Small tables with named rows and columns. After each table, cells are looked up by row and column.

mep:
,mik,pamige
vigeza,2387,3009
lufeto,8752,6710
tazu,2773,7186
vukozu,9586,2735
veb,2276,4890
bavegu,4067,9032
todavop,9041,2283
levetu,5833,2467

pamige of todavop = 2283
mik of lufeto = 8752
pamige of bavegu = 9032
mik of levetu = 5833
pamige of vigeza = 3009
mik of veb = 2276
pamige of vukozu = 2735
mik of tazu = 2773
pamige of veb = 4890
mik of todavop = 9041
mik of vigeza = 2387
pamige of levetu = 2467
mik of vukozu = 9586
pamige of lufeto = 6710
pamige of tazu = 7186
mik of bavegu = 4067
Which row has the largest mik? vukozu

sudili:
	popok	vukis	rata	gep	mul
ver	347	796	561	822	520
muzo	347	707	457	822	580
pazi	342	796	814	822	230
gam	302	796	561	822	199

mul of pazi is 230
rata of muzo is 457
rata of pazi is 814
vukis of pazi is 796
mul of ver is 520
mul of muzo is 580
popok of ver is 347
vukis of ver is 796
gep of ver is 822
popok of muzo is 347
gep of muzo is 822
rata of gam is 561
gep of pazi is 822
popok of gam is 302
popok of pazi is 342

pigika
fields: dazoro, rel, kadabe, gilitud
dos: [234, 34, 179, 67]
kurek: [19, 204, 73, 182]
lumep: [235, 27, 236, 32]
lut: [39, 243, 39, 239]
beziz: [24, 243, 33, 40]
faduz: [222, 242, 23, 239]
gur: [230, 235, 25, 245]
pazopal: [23, 233, 35, 241]
sekalod: [41, 35, 237, 34]
kedo: [239, 30, 229, 48]
zos: [34, 231, 234, 30]
rizef: [233, 24, 231, 38]
nez: [222, 236, 38, 240]
niven: [32, 236, 23, 47]

What is the gilitud of kurek in pigika?
182
What is the dazoro of lut in pigika?
39
What is the rel of kedo in pigika?
30
What is the dazoro of lumep in pigika?
235
What is the gilitud of lut in pigika?
239
What is the gilitud of beziz in pigika?
40
What is the rel of lumep in pigika?
27
What is the rel of dos in pigika?
34
What is the kadabe of rizef in pigika?
231
What is the kadabe of pazopal in pigika?
35
What is the gilitud of gur in pigika?
245

pof:
	dad	mebulu	nok	lun	suk	vadas	gav	nez	leki
moni	108	-63	-18	66	134	341	-207	-129	881
nof	109	-326	-392	168	-10	519	-197	-117	527
rosada	130	182	318	-376	-47	105	116	-8	462
lunu	102	-330	-942	486	205	612	-178	-46	481

rosada, lun -> -376
nof, dad -> 109
lunu, lun -> 486
lunu, vadas -> 612
rosada, vadas -> 105
lunu, gav -> -178
lunu, dad -> 102
nof, lun -> 168
moni, gav -> -207
moni, lun -> 66
moni, nok -> -18
nof, vadas -> 519
rosada, gav -> 116
moni, dad -> 108
nof, nez -> -117
nof, gav -> -197
rosada, suk -> -47
nof, nok -> -392
lunu, nok -> -942
moni, suk -> 134

pagekin.tsv
	sig	sugorev	lok	lop	tikim	tor	bugokul	taf	pudorut
rivaze	143	57	193	96	148	77	127	96	119
kad	145	72	224	97	155	68	122	90	121
laz	111	1	167	123	195	164	136	169	40

What is the tor of rivaze in pagekin?
77
What is the tikim of laz in pagekin?
195
What is the lok of kad in pagekin?
224
What is the lok of laz in pagekin?
167
What is the bugokul of rivaze in pagekin?
127
What is the lop of rivaze in pagekin?
96
What is the lop of laz in pagekin?
123
What is the tikim of rivaze in pagekin?
148
What is the taf of kad in pagekin?
90

Table nitiv
,pido,fureg,tid,roteli,dugu,tiga,bibolo,tokabu
giti,90726,-57751,-55272,91236,-65124,-56972,-63591,-55489
pob,-52841,94874,97700,-59790,92355,93597,86082,83970
kemi,-55802,91739,91493,-59022,74286,96675,88092,87584
sufona,92585,-58845,-51950,89559,-58076,-49160,-54246,-45695
fas,91566,-65997,-60767,94607,-59564,-53816,-45801,-55535
neb,-59709,-56354,-50170,98148,-55281,-46473,-58866,-56888
mem,88248,83846,86996,-63983,80799,97044,85594,91257
gefesav,90834,-49936,-57062,94771,-54148,-54872,-55986,-56858

tid of sufona: -51950
tid of giti: -55272
tiga of sufona: -49160
pido of kemi: -55802
dugu of mem: 80799
dugu of gefesav: -54148
dugu of fas: -59564
fureg of gefesav: -49936
bibolo of giti: -63591
pido of sufona: 92585
fureg of neb: -56354
pido of gefesav: 90834
tiga of gefesav: -54872
roteli of neb: 98148
tokabu of gefesav: -56858
tiga of giti: -56972
fureg of kemi: 91739
dugu of sufona: -58076
roteli of sufona: 89559

nasogon.csv
,doku,zap,bena,zon,bikuve,gune,nimoz,sutot,pizu,riz
taf,139,44,82,138,139,117,87,136,81,57
rofe,149,45,62,163,142,114,91,145,29,29
kunu,94,83,122,51,103,151,29,83,185,178
tibuk,66,152,109,109,63,32,176,66,15,50
foz,114,55,105,68,118,157,23,109,194,176
muso,99,123,82,140,92,32,180,104,22,6
lebir,51,156,130,45,56,78,108,41,147,155
luzuk,66,113,103,44,69,132,50,100,116,157
ver,106,59,106,61,113,171,8,101,182,186
vumoka,46,122,137,38,52,115,66,76,143,149

muso, gune -> 32
ver, gune -> 171
taf, sutot -> 136
rofe, zon -> 163
vumoka, doku -> 46
taf, pizu -> 81
kunu, riz -> 178
luzuk, bena -> 103
kunu, doku -> 94
lebir, gune -> 78
rofe, bena -> 62
vumoka, riz -> 149
luzuk, zon -> 44
ver, zap -> 59
tibuk, bena -> 109
Which row has the largest bikuve? rofe

roveb:
|  | lanir | zupigu | talonub | vugirar | sesiniv | fom |
|---|---|---|---|---|---|---|
| zez | -4.66 | -4.95 | -4.83 | 7.71 | -3.93 | 9.63 |
| paza | -3.54 | -4.59 | -2.67 | -4.78 | -5.28 | 4.34 |
| dovisut | 3.15 | 4.91 | 9.57 | 9.28 | 9.77 | 9.42 |
| muzugi | 9.03 | 9.65 | 9.39 | -3.15 | 9.76 | -3.53 |
| gezizo | -3.89 | 9.69 | -4.12 | 9.58 | -4.81 | 8.77 |
| zubivot | 6.57 | -4.54 | 8.20 | -4.84 | 8.80 | -2.20 |
| paroto | 8.53 | 9.33 | 9.05 | 9.46 | 9.04 | 9.01 |
| lerifod | -4.31 | 9.55 | -4.62 | 3.97 | 9.33 | -4.41 |
| bipoz | -4.65 | 2.73 | -4.13 | 7.75 | -4.16 | -4.80 |

bipoz, sesiniv: -4.16
zez, zupigu: -4.95
lerifod, vugirar: 3.97
zez, vugirar: 7.71
zubivot, fom: -2.20
zubivot, lanir: 6.57
zez, fom: 9.63
lerifod, talonub: -4.62
lerifod, fom: -4.41
paza, lanir: -3.54
paroto, talonub: 9.05
gezizo, zupigu: 9.69
zubivot, sesiniv: 8.80
gezizo, talonub: -4.12
zubivot, zupigu: -4.54
gezizo, vugirar: 9.58
paroto, lanir: 8.53
muzugi, zupigu: 9.65
muzugi, lanir: 9.03
zubivot, vugirar: -4.84
Row with the largest talonub: dovisut

tinaz.csv
,ravosur,kir,sevor,bagore
fegoso,34,31,23,33
zad,37,28,20,37
rep,16,77,70,5
talo,36,30,22,35
fito,16,77,70,6

What is the sevor of fegoso in tinaz?
23
What is the bagore of talo in tinaz?
35
What is the kir of talo in tinaz?
30
What is the sevor of fito in tinaz?
70
What is the sevor of zad in tinaz?
20
What is the ravosur of fegoso in tinaz?
34
What is the bagore of fito in tinaz?
6
What is the ravosur of zad in tinaz?
37
What is the sevor of rep in tinaz?
70
What is the kir of rep in tinaz?
77
What is the kir of fegoso in tinaz?
31
What is the kir of zad in tinaz?
28
What is the ravosur of talo in tinaz?
36
What is the bagore of rep in tinaz?
5
What is the ravosur of fito in tinaz?
16

tidebos:
columns: dimefiz, pega, vonebul, foti, rilimi, bok, melafu, dar, tokugir
kez: [76, 69, 119, 100, 111, 70, 85, 110, 102]
nabuguv: [47, 113, 94, 52, 29, 97, 69, 22, 61]
kub: [97, 90, 52, 56, 90, 117, 43, 113, 104]
gasugo: [47, 34, 52, 77, 59, 98, 82, 48, 106]
riza: [90, 89, 131, 98, 78, 105, 56, 62, 87]
datisu: [65, 73, 87, 99, 68, 124, 50, 86, 100]
sigome: [116, 87, 46, 130, 134, 97, 126, 67, 37]
pag: [52, 51, 102, 45, 65, 90, 73, 103, 85]
sozuzu: [88, 96, 86, 120, 66, 121, 40, 55, 91]
vamibom: [128, 94, 65, 113, 93, 83, 104, 37, 192]

What is the dimefiz of sozuzu in tidebos?
88
What is the bok of sigome in tidebos?
97
What is the foti of sozuzu in tidebos?
120
What is the bok of sozuzu in tidebos?
121
What is the pega of vamibom in tidebos?
94
What is the vonebul of pag in tidebos?
102
What is the dar of kub in tidebos?
113
What is the bok of gasugo in tidebos?
98
What is the bok of kez in tidebos?
70
What is the rilimi of pag in tidebos?
65
What is the dimefiz of kez in tidebos?
76
What is the pega of kub in tidebos?
90
What is the bok of kub in tidebos?
117

